128 stands for zero in the data rows.
Some points:
[115 129 123 100 102 115 123 120 140 107 133 149 128 115 145 135 137 126 109
 146 124 143 129 144 138 124 102 125 145 115 135 145 134 110 115 130 141 117
 132 113 114 134 110 146 130 126 145 147]
[58 165 155 143 141 185 100 119 149 95 104 123 146 178 90 196 90 155 106
 74 82 90 167 114 190 170 173 164 131 139 85 87 155 132 164 150 111 165
 154 125 177 158 159 94 85 149 108 103]
[105 159 139 90 108 113 139 128 143 85 141 176 170 138 114 159 144 81 74
 121 95 78 133 142 115 135 112 131 106 96 100 166 130 100 102 135 102 117
 147 127 119 115 147 98 113 145 148 143]
[95 177 134 153 125 185 144 150 108 148 119 113 135 159 119 133 89 165 113
 41 105 123 155 91 171 134 147 155 115 152 101 74 160 164 183 114 94 153
 164 134 154 161 168 128 134 161 99 110]
[133 115 128 137 124 80 124 119 92 149 123 104 124 100 169 113 137 121 126
 157 163 131 125 157 107 98 123 95 86 117 135 136 121 122 127 115 146 147
 107 144 119 130 97 114 138 112 136 115]
[143 168 149 116 121 120 159 149 114 152 145 121 140 135 136 115 119 143 175
 109 140 138 132 102 151 130 141 139 112 137 113 101 121 141 151 111 109 91
 152 118 123 137 136 136 144 151 125 119]
[141 87 86 111 93 93 109 128 102 135 92 107 110 75 160 100 119 145 122
 139 164 151 127 190 125 134 129 133 112 159 140 110 74 99 108 103 177 124
 130 111 133 134 105 113 122 92 107 133]
[115 132 175 136 139 123 66 131 176 70 84 155 154 147 120 212 84 127 101
 128 141 86 196 162 151 166 143 133 144 112 101 184 154 93 94 198 133 120
 62 149 144 139 165 98 82 84 150 114]
[152 144 113 126 122 136 167 126 139 148 139 118 130 142 150 122 100 129 125
 105 126 155 132 123 126 116 168 124 136 109 144 114 158 177 173 107 111 124
 150 153 145 139 134 136 177 143 133 100]
[137 87 126 93 109 105 121 129 137 125 128 160 139 139 132 126 92 135 122
 161 142 135 141 165 147 136 122 157 129 133 139 139 119 123 113 135 165 111
 137 115 123 127 126 140 127 145 124 101]
[121 109 110 136 160 134 101 97 141 152 115 103 102 115 143 111 109 131 128
 130 157 181 124 142 119 117 121 111 181 139 167 156 144 134 99 107 163 146
 52 151 129 122 96 157 138 69 123 77]
[182 123 136 97 131 116 159 113 128 142 134 139 133 118 113 104 121 132 128
 151 144 163 128 136 117 125 118 119 127 113 159 139 144 131 131 108 112 129
 135 118 113 135 114 153 168 142 142 105]
[146 120 106 114 159 129 123 107 121 156 125 122 102 116 134 106 130 119 122
 162 160 167 118 134 113 119 122 110 160 140 174 145 133 117 116 98 151 144
 97 131 126 130 89 167 150 96 116 97]
[112 142 93 104 151 105 157 152 108 132 111 134 134 155 98 157 122 96 108
 125 154 138 144 153 120 108 103 136 119 128 146 162 150 97 101 125 127 132
 113 140 115 120 130 134 133 111 144 107]
[131 127 99 107 132 128 94 83 170 109 170 116 130 111 169 146 155 102 167
 180 121 101 73 108 116 81 139 113 131 107 109 127 127 142 132 162 165 89
 147 155 82 70 158 160 116 117 153 170]
[149 91 96 167 132 123 127 138 98 162 122 91 94 107 161 124 163 137 135
 149 165 147 118 115 106 110 117 116 142 140 149 97 131 148 116 97 143 138
 99 133 141 131 113 135 130 117 102 151]
[150 138 106 133 131 127 125 85 152 128 159 100 125 104 137 123 144 99 149
 177 122 127 79 110 123 96 143 79 120 107 117 139 127 142 151 141 136 95
 136 140 66 84 143 183 150 129 150 162]
[124 152 156 114 107 126 135 157 106 126 120 151 132 110 134 120 146 132 160
 123 130 99 135 134 97 132 99 137 86 138 117 132 90 87 115 140 143 127
 133 99 124 121 117 92 101 151 118 163]
[119 156 144 121 117 124 147 152 140 136 131 137 140 141 118 113 131 143 149
 126 112 128 138 110 153 122 119 152 128 109 119 110 127 122 151 143 107 109
 125 109 131 132 153 146 136 146 142 145]
[121 127 123 103 154 97 82 98 151 105 133 127 128 127 143 148 100 132 133
 104 123 132 144 136 139 142 134 131 165 130 125 156 122 122 94 174 166 132
 90 132 119 124 121 123 96 104 154 110]
[117 89 83 108 171 134 121 129 97 163 122 116 88 133 133 112 116 121 118
 149 142 160 122 136 121 110 119 136 157 168 190 133 140 124 108 97 167 164
 115 136 142 130 149 169 125 85 122 103]
[110 103 111 135 151 168 100 97 106 130 137 110 113 132 130 118 112 140 104
 107 113 130 108 108 147 135 149 117 134 157 133 99 144 147 141 115 153 183
 159 124 134 132 120 139 121 137 116 123]
[126 159 161 135 112 122 120 168 142 134 116 163 138 113 124 86 150 144 187
 130 130 123 134 113 124 160 100 156 149 136 117 139 90 96 97 126 109 86
 106 74 133 152 101 118 116 117 119 170]
[128 129 130 187 111 158 123 159 102 132 88 111 105 99 134 121 162 161 118
 90 122 127 151 121 121 166 118 141 130 174 112 103 100 112 114 112 118 155
 120 112 162 158 100 77 108 140 71 146]
[145 139 134 119 115 132 159 88 145 127 191 144 142 122 122 132 151 68 99
 121 120 97 87 122 83 89 159 78 107 84 106 173 145 169 173 108 115 132
 151 151 88 77 115 157 155 136 160 124]
[120 149 163 133 162 155 96 118 164 66 112 141 158 177 79 180 93 126 95
 119 107 97 157 128 173 169 147 149 130 129 104 133 141 127 133 172 109 145
 107 145 155 151 174 101 101 127 144 97]
[152 124 128 107 142 118 143 113 129 116 139 143 130 120 108 108 120 116 119
 127 126 141 120 119 135 135 122 125 128 116 140 142 129 118 120 135 115 111
 133 125 112 119 130 143 144 154 156 122]
[84 167 138 157 122 181 140 143 117 141 111 107 135 163 110 142 88 171 103
 38 102 111 142 93 165 146 163 144 112 154 99 67 157 170 171 104 102 164
 171 143 175 160 157 125 127 160 97 101]
[104 88 85 109 184 142 106 126 109 157 132 118 86 129 142 120 121 124 124
 146 146 155 129 135 130 113 115 135 169 158 177 126 143 135 100 104 175 166
 98 134 143 123 150 166 115 73 113 87]
[151 107 109 115 135 147 118 87 146 112 171 118 125 133 153 149 148 109 137
 168 96 108 83 87 125 106 154 107 130 119 127 128 139 156 122 155 140 118
 162 136 91 70 193 160 129 137 140 164]
[102 135 103 151 134 126 100 122 112 117 127 106 126 124 135 147 148 122 111
 161 91 121 106 82 135 103 139 114 110 137 138 111 144 147 134 149 157 164
 140 126 103 111 147 151 117 149 130 160]
[145 125 103 135 121 129 133 97 123 129 147 97 113 118 155 122 148 110 133
 162 122 143 93 98 130 104 153 95 121 118 136 132 147 148 160 120 151 116
 144 134 103 103 131 174 148 132 135 145]
[137 146 152 119 111 109 127 168 109 138 115 135 134 104 128 84 154 140 183
 109 131 120 125 132 126 137 104 143 118 147 119 123 75 82 107 131 129 99
 133 98 121 139 100 87 115 123 118 167]
[144 128 155 136 121 97 159 125 156 95 110 155 166 150 84 140 116 111 118
 128 115 112 153 149 141 140 119 148 94 89 115 140 139 101 124 183 82 96
 127 137 111 127 146 117 143 147 171 113]
[148 114 112 144 130 117 138 137 90 158 131 102 104 117 152 110 147 141 132
 153 144 148 121 113 128 122 109 122 138 141 148 106 122 134 121 105 134 131
 120 127 119 131 108 138 136 137 110 144]
[158 132 158 143 120 78 187 117 147 119 132 141 171 145 50 146 127 88 130
 137 125 116 137 150 119 121 113 110 77 68 117 139 134 131 139 144 60 96
 138 158 109 130 125 112 177 163 168 103]
[153 122 114 139 118 100 126 119 116 155 128 116 110 91 175 107 137 138 152
 157 173 156 119 144 132 125 128 102 134 121 156 139 128 122 119 100 144 120
 105 139 117 136 84 132 148 87 123 128]
[157 110 156 104 116 106 127 137 153 103 109 150 142 107 114 152 102 133 111
 136 140 137 159 163 124 157 115 138 140 119 126 153 122 92 106 168 124 107
 110 118 116 140 118 131 125 134 144 121]
[132 140 135 105 105 125 153 97 119 131 161 142 140 104 143 118 143 85 124
 142 134 103 101 145 109 97 137 86 82 102 100 150 122 131 159 120 128 117
 128 147 93 101 104 145 148 129 155 125]
[138 129 136 107 115 87 156 112 141 98 134 148 157 125 103 126 135 103 101
 125 119 108 134 145 120 135 113 120 98 96 106 144 127 98 119 165 101 104
 136 133 95 126 125 127 147 158 172 132]
[129 157 139 126 123 144 134 173 124 131 134 136 125 116 132 118 158 142 182
 117 115 109 120 105 101 142 83 141 108 150 114 136 91 106 112 141 122 113
 130 94 120 109 111 94 107 146 103 158]
[167 119 124 145 120 132 157 93 145 115 157 113 137 136 106 119 143 98 128
 131 100 147 91 116 120 95 158 95 130 83 124 135 131 160 146 138 111 114
 158 146 96 101 137 169 161 140 154 134]
[132 96 101 157 132 150 138 157 95 177 120 87 100 92 128 130 168 128 131
 120 149 140 110 129 91 119 99 115 141 159 120 104 104 120 105 110 122 130
 106 116 120 142 103 110 130 90 94 156]
[113 73 87 157 146 130 118 114 85 159 141 99 102 150 158 111 129 134 114
 150 127 150 105 103 142 96 139 120 151 138 175 113 157 161 133 102 153 155
 126 137 129 119 116 159 137 126 115 130]
[82 152 121 118 100 104 107 151 138 100 127 155 141 128 131 130 154 137 158
 123 98 104 124 106 133 129 100 148 153 120 123 138 111 117 105 149 128 107
 134 94 132 135 133 132 106 132 149 180]
[110 138 98 210 149 173 104 139 114 172 105 68 93 119 145 144 125 161 93
 97 133 173 143 126 129 110 165 133 134 161 111 60 152 171 164 77 118 172
 133 157 174 158 111 83 122 117 89 113]
[139 100 97 115 81 93 113 134 107 155 91 118 109 85 167 101 138 147 125
 160 167 145 130 182 129 148 107 131 123 143 138 116 89 105 93 109 169 124
 128 117 147 136 103 110 133 104 95 147]
[139 150 149 119 133 120 157 126 146 109 124 130 160 140 79 157 109 120 125
 113 101 130 147 140 149 131 132 127 101 97 105 129 132 131 139 169 83 119
 139 147 110 138 150 127 145 152 166 120]
[132 152 140 97 96 133 158 103 133 121 181 149 133 122 125 134 141 77 110
 144 112 92 97 138 82 103 138 90 92 84 98 157 132 141 167 118 131 136
 139 138 96 87 118 145 143 140 146 129]
[74 163 133 173 137 198 113 118 117 128 113 108 121 168 109 154 89 167 86
 44 95 117 145 111 179 159 182 147 124 160 90 60 154 164 179 94 109 177
 156 146 182 165 146 91 108 149 89 84]
[113 137 150 117 115 116 142 162 143 127 125 172 132 137 107 75 140 131 177
 138 126 123 126 119 136 136 89 159 151 125 129 129 94 104 110 124 92 68
 138 84 131 134 110 136 112 145 144 156]
[179 135 134 98 131 116 172 121 149 137 144 134 140 132 131 114 103 137 137
 115 141 151 131 131 119 131 148 122 123 120 160 126 142 156 152 122 95 131
 156 135 130 151 133 124 175 124 143 109]
[118 163 115 154 123 124 145 130 127 134 133 106 144 145 118 140 112 113 117
 85 102 147 133 113 132 107 156 108 121 105 109 105 158 179 175 112 98 122
 142 159 123 131 146 149 163 153 143 107]
[122 166 154 90 86 146 136 128 123 118 152 155 132 113 140 150 132 91 138
 137 120 90 125 131 84 116 101 122 81 133 87 163 121 109 144 127 139 143
 130 121 108 96 128 108 106 157 120 159]
[128 143 158 164 183 146 67 104 176 92 98 132 136 175 107 183 91 112 127
 133 174 117 177 165 109 137 147 109 138 87 136 182 179 132 126 167 131 150
 41 184 164 139 165 91 109 61 148 79]
There is one direction along which these points spread out most. Take the direction at right angles to it along which they spread out most. Go by this last direction. Where along it does each point below lie, from 0 to 99? 50 is the average, and the first point above lies past it. One standard deviation of the points above along it is 16.
[114 137 179 138 138 132 116 160 162 116 121 161 147 156 99 136 112 159 131
 103 105 113 154 107 154 168 138 180 139 140 101 106 141 138 144 161 103 109
 142 83 142 133 166 120 97 137 111 117] 57
[134 119 125 99 92 120 121 132 109 105 115 141 132 102 147 109 125 133 116
 127 130 119 116 175 125 129 131 141 83 131 117 114 78 96 133 123 162 137
 160 114 136 120 118 90 115 137 130 158] 51
[157 121 156 143 174 127 99 102 169 107 111 123 142 155 100 137 95 125 127
 136 165 135 160 160 133 149 141 108 138 99 150 154 154 119 113 161 117 142
 72 167 136 142 150 107 126 89 152 99] 55
[103 134 185 148 145 145 112 154 159 111 113 156 148 154 91 146 110 157 125
 87 110 107 167 104 168 178 141 184 139 154 93 105 125 137 138 154 106 117
 127 89 145 136 163 120 90 153 100 103] 54
[116 152 146 129 132 108 135 177 118 134 115 160 140 140 93 87 164 133 186
 132 117 109 126 86 118 141 80 140 141 141 138 119 97 107 109 121 99 85
 128 85 120 145 107 134 121 150 123 145] 54
[124 110 140 150 114 155 112 141 105 125 94 118 103 95 140 125 146 170 129
 94 134 136 151 136 121 162 131 136 143 174 116 134 83 105 110 119 141 151
 127 120 181 145 110 85 103 135 74 137] 30
[132 84 90 153 145 131 124 128 90 173 118 83 85 115 158 118 161 132 117
 156 164 148 114 122 111 109 107 111 163 148 165 105 145 142 119 96 149 152
 89 138 137 130 99 153 133 88 94 134] 19
[88 136 137 130 106 113 125 171 148 115 133 164 142 136 113 105 155 144 160
 128 111 106 134 113 130 142 83 169 170 116 124 134 111 96 102 137 93 81
 130 86 141 152 120 123 104 132 133 170] 58
[157 81 91 173 119 126 113 133 97 164 102 76 94 83 174 125 151 146 111
 138 164 177 140 142 113 118 126 111 124 149 134 98 117 124 116 89 141 149
 92 144 152 155 74 99 136 89 100 133] 18
[152 107 120 115 131 130 147 114 115 135 136 127 118 130 135 90 118 141 121
 149 140 159 123 124 145 118 118 132 139 132 167 127 146 126 133 111 140 140
 156 127 124 135 125 150 149 139 126 109] 41
[117 112 121 85 154 125 96 122 136 107 156 131 125 164 161 140 91 127 157
 134 115 93 108 125 132 122 143 147 136 146 156 137 119 129 107 158 176 129
 150 134 132 92 146 118 100 125 141 130] 52
[77 131 146 139 115 120 146 194 134 125 117 169 146 153 97 114 146 140 142
 149 105 123 138 99 135 147 85 164 164 123 143 149 128 105 86 125 99 100
 126 91 131 148 127 122 117 139 113 146] 54
[147 69 113 127 108 138 123 113 82 159 90 102 90 72 157 110 139 161 113
 155 175 155 122 162 114 148 131 123 147 179 147 132 96 115 112 77 164 149
 102 131 190 157 91 114 127 99 70 114] 15
[126 111 124 88 156 143 126 132 129 104 153 134 131 168 142 140 112 140 134
 139 98 112 104 108 137 129 139 143 132 141 148 125 123 137 109 155 148 134
 170 129 122 105 173 121 116 154 138 123] 54
[139 130 126 115 120 129 166 95 147 123 195 142 137 144 110 134 151 60 91
 116 100 102 82 130 77 77 168 81 100 70 102 169 144 186 176 108 109 143
 165 147 93 71 123 156 155 143 172 129] 74
